[[ -1  -1  -2  -1   6]
 [ -7  15 -16 -46  -1]
 [  0  42  12 -47  19]
 [  4 -10   1  48  21]]
:
[[-1 -1]
 [-7 15]
 [ 0 42]]

[[ 23 -35  23 -16  -2]
 [-12 -29  13  16 -49]
 [-37 -49  11  16 -20]
 [-27  -6  -9 -32  -8]]
:
[[ 23 -35]
 [-12 -29]
 [-37 -49]]

[[-18  16   4 -30   0]
 [-16  10   9  -7   3]
 [-50  23  44  27   1]]
:
[[-18  16]
 [-16  10]
 [-50  23]]

[[ -6 -13 -12   0]
 [ 23  42 -25  14]
 [ 53 -41  39  40]
 [ -2  22  31 -30]]
:
[[ -6 -13]
 [ 23  42]
 [ 53 -41]]

[[-23  33]
 [-29  37]
 [-25  33]
 [-23  44]
 [-19  33]]
:
[[-23  33]
 [-29  37]
 [-25  33]]

[[ 11  32  -6]
 [-12  24   8]
 [ 11 -51  -6]
 [ -1  31 -16]]
:
[[ 11  32]
 [-12  24]
 [ 11 -51]]
---
[[-24  16  49 -10]
 [ 44   7 -37 -15]]
:
[-24   7]

[[34 51]
 [14  8]]
:
[34  8]

[[ 12 -10  47   4]
 [-43   5   4   2]]
:
[12  5]

[[ -6 -15  11  47]
 [ -1  -5   8   0]
 [-13 -18 -11   0]]
:
[ -6  -5 -11]

[[ 20  23]
 [ 26 -13]
 [-46  45]]
:
[ 20 -13]

[[ 34  -6  19]
 [ 17 -22 -15]
 [-23  -6 -12]
 [ 46  -6   1]
 [ 21 -23  33]]
:
[ 34 -22 -12]

[[  2   5   2 -50]
 [  9  31 -17  11]]
:
[ 2 31]

[[  4   2 -37  33  12]
 [ -3  -2  32 -18  -8]
 [ 15 -31  40 -33 -46]
 [ 10  -1 -12   2 -15]]
:
[ 4 -2 40  2]

[[-52 -37]
 [  7 -41]
 [ -9  -4]]
:
[-52 -41]
---
[[ 50  24  -7]
 [ 36 -23 -16]]
:
[[ 50  24]
 [ 36 -23]]

[[ 24 -48  20]
 [ 17 -39  10]
 [ -2  16  -4]
 [  7 -14 -21]]
:
[[ 24 -48]
 [ 17 -39]]

[[-43   9]
 [ 55  -8]
 [-18 -19]
 [-12 -13]]
:
[[-43   9]
 [ 55  -8]]

[[-13   0   3]
 [  5  48 -14]
 [ 24 -47   6]]
:
[[-13   0]
 [  5  48]]

[[-12 -37  23   0 -27]
 [  5 -12 -44   0 -27]
 [ -7 -44   8   1 -27]
 [  4 -27 -36   0 -27]]
:
[[-12 -37]
 [  5 -12]]

[[  8  43  14  -4 -28]
 [ -7  -5 -11   7  -1]]
:
[[ 8 43]
 [-7 -5]]

[[ -6  15]
 [ 26 -46]
 [-30   6]
 [-28  -6]]
:
[[ -6  15]
 [ 26 -46]]
---
[[  0   5   1   3  -3   2   1   2   1   1  -1  -1  35   0 -42   0]
 [ -3   2  -1   2  -9 -44 -10  -7  41  -4  27  -2   1 -13   3   1]
 [  4   0   7   7   5   3   5   3   2   6   5   1   8   3   8  53]
 [  1   0  33   2   4   7   0  -3   7   2   0   0  -4   3  -5   1]]
:
[[ -3   2  -1   2  -9 -44 -10  -7  41  -4  27  -2   1 -13   3   1]
 [  0   5   1   3  -3   2   1   2   1   1  -1  -1  35   0 -42   0]
 [  1   0  33   2   4   7   0  -3   7   2   0   0  -4   3  -5   1]
 [  4   0   7   7   5   3   5   3   2   6   5   1   8   3   8  53]]

[[  0  24  17 -25  24  19 -10  -9]
 [  3   6   0 -19  18  15 -18  -6]
 [ -1  -5   8  -1   3  22   2 -21]
 [ 22  13  -4 -31  11  20 -30   4]
 [-22  26  32  -8  13 -30  -5  -3]
 [-37  13  26  14   0 -17   3  -6]
 [ 26   0 -26   1  -2  10  12  20]
 [ -5 -23 -12  14  11 -42  14  19]
 [ -4   3 -11  -8   3   2   6  -5]
 [-24  -5 -10  13  -1 -13  24 -13]]
:
[[-37  13  26  14   0 -17   3  -6]
 [-24  -5 -10  13  -1 -13  24 -13]
 [-22  26  32  -8  13 -30  -5  -3]
 [ -5 -23 -12  14  11 -42  14  19]
 [ -4   3 -11  -8   3   2   6  -5]
 [ -1  -5   8  -1   3  22   2 -21]
 [  0  24  17 -25  24  19 -10  -9]
 [  3   6   0 -19  18  15 -18  -6]
 [ 22  13  -4 -31  11  20 -30   4]
 [ 26   0 -26   1  -2  10  12  20]]

[[  8   0   3   8   4   1  12 -12  13   9  -8  -5   1   7  -2]
 [ -1  -1  11  10 -19  -3  15   8   0  -3 -10  -9  -3   8  -7]
 [  1 -15   8  -7  -6  -6  17 -25  55   5  -1 -11 -20  32   1]
 [  2  -1  12  20 -13  -3  14   0   4  -2  -9  -5  -3   7  -7]
 [ -7  -5  15   9 -24 -20  24  10  -5 -16 -11 -17 -15  13  -4]]
:
[[ -7  -5  15   9 -24 -20  24  10  -5 -16 -11 -17 -15  13  -4]
 [ -1  -1  11  10 -19  -3  15   8   0  -3 -10  -9  -3   8  -7]
 [  1 -15   8  -7  -6  -6  17 -25  55   5  -1 -11 -20  32   1]
 [  2  -1  12  20 -13  -3  14   0   4  -2  -9  -5  -3   7  -7]
 [  8   0   3   8   4   1  12 -12  13   9  -8  -5   1   7  -2]]

[[  2 -49 -24 -43  34 -32]
 [-10   4   0  -6   6   2]
 [  5 -56 -23 -45  44 -36]
 [ 30   0  -9  30 -23  14]]
:
[[-10   4   0  -6   6   2]
 [  2 -49 -24 -43  34 -32]
 [  5 -56 -23 -45  44 -36]
 [ 30   0  -9  30 -23  14]]

[[-48  17  28  40]
 [-29  11  21  14]
 [ -4  30  -8  22]
 [-49   0  33   7]
 [ 50 -43 -27 -37]
 [ 12 -23 -10 -36]
 [ -6 -35  11 -26]
 [ 29  31  -6  38]
 [ -5  -2   9   0]]
:
[[-49   0  33   7]
 [-48  17  28  40]
 [-29  11  21  14]
 [ -6 -35  11 -26]
 [ -5  -2   9   0]
 [ -4  30  -8  22]
 [ 12 -23 -10 -36]
 [ 29  31  -6  38]
 [ 50 -43 -27 -37]]

[[ 13  21  -6  -3 -25  27]
 [-35  -2  -5  16  -4   1]
 [-28 -35   4   4  54  -1]
 [-53  -9   8 -19  35  -1]
 [ -1   5  -1   0  -4  -2]
 [-27 -34  41 -37 -35  15]
 [-23  -7  -6  -4  39 -14]
 [ 26  16  -1   3 -25  28]
 [ -6 -32   2  55  -2   3]
 [ 40  28 -28  10  27 -13]]
:
[[-53  -9   8 -19  35  -1]
 [-35  -2  -5  16  -4   1]
 [-28 -35   4   4  54  -1]
 [-27 -34  41 -37 -35  15]
 [-23  -7  -6  -4  39 -14]
 [ -6 -32   2  55  -2   3]
 [ -1   5  -1   0  -4  -2]
 [ 13  21  -6  -3 -25  27]
 [ 26  16  -1   3 -25  28]
 [ 40  28 -28  10  27 -13]]

[[-15  -5 -12  41   7 -31   5  19 -35  -4  -4  28   4  -9]
 [-12  -2  -3  -6   4   0   0 -10 -16   2   3  -3  -1   0]
 [  1  -2   1   0 -10 -17  13   8 -11  -3  -7   5  -8 -17]
 [-13   2   2  34  -4 -30  -8  14 -36   1  -6  25   0  10]
 [ -9  26   7   8   0 -20 -38  -2  -1   8 -13  14  -4  17]]
:
[[-15  -5 -12  41   7 -31   5  19 -35  -4  -4  28   4  -9]
 [-13   2   2  34  -4 -30  -8  14 -36   1  -6  25   0  10]
 [-12  -2  -3  -6   4   0   0 -10 -16   2   3  -3  -1   0]
 [ -9  26   7   8   0 -20 -38  -2  -1   8 -13  14  -4  17]
 [  1  -2   1   0 -10 -17  13   8 -11  -3  -7   5  -8 -17]]
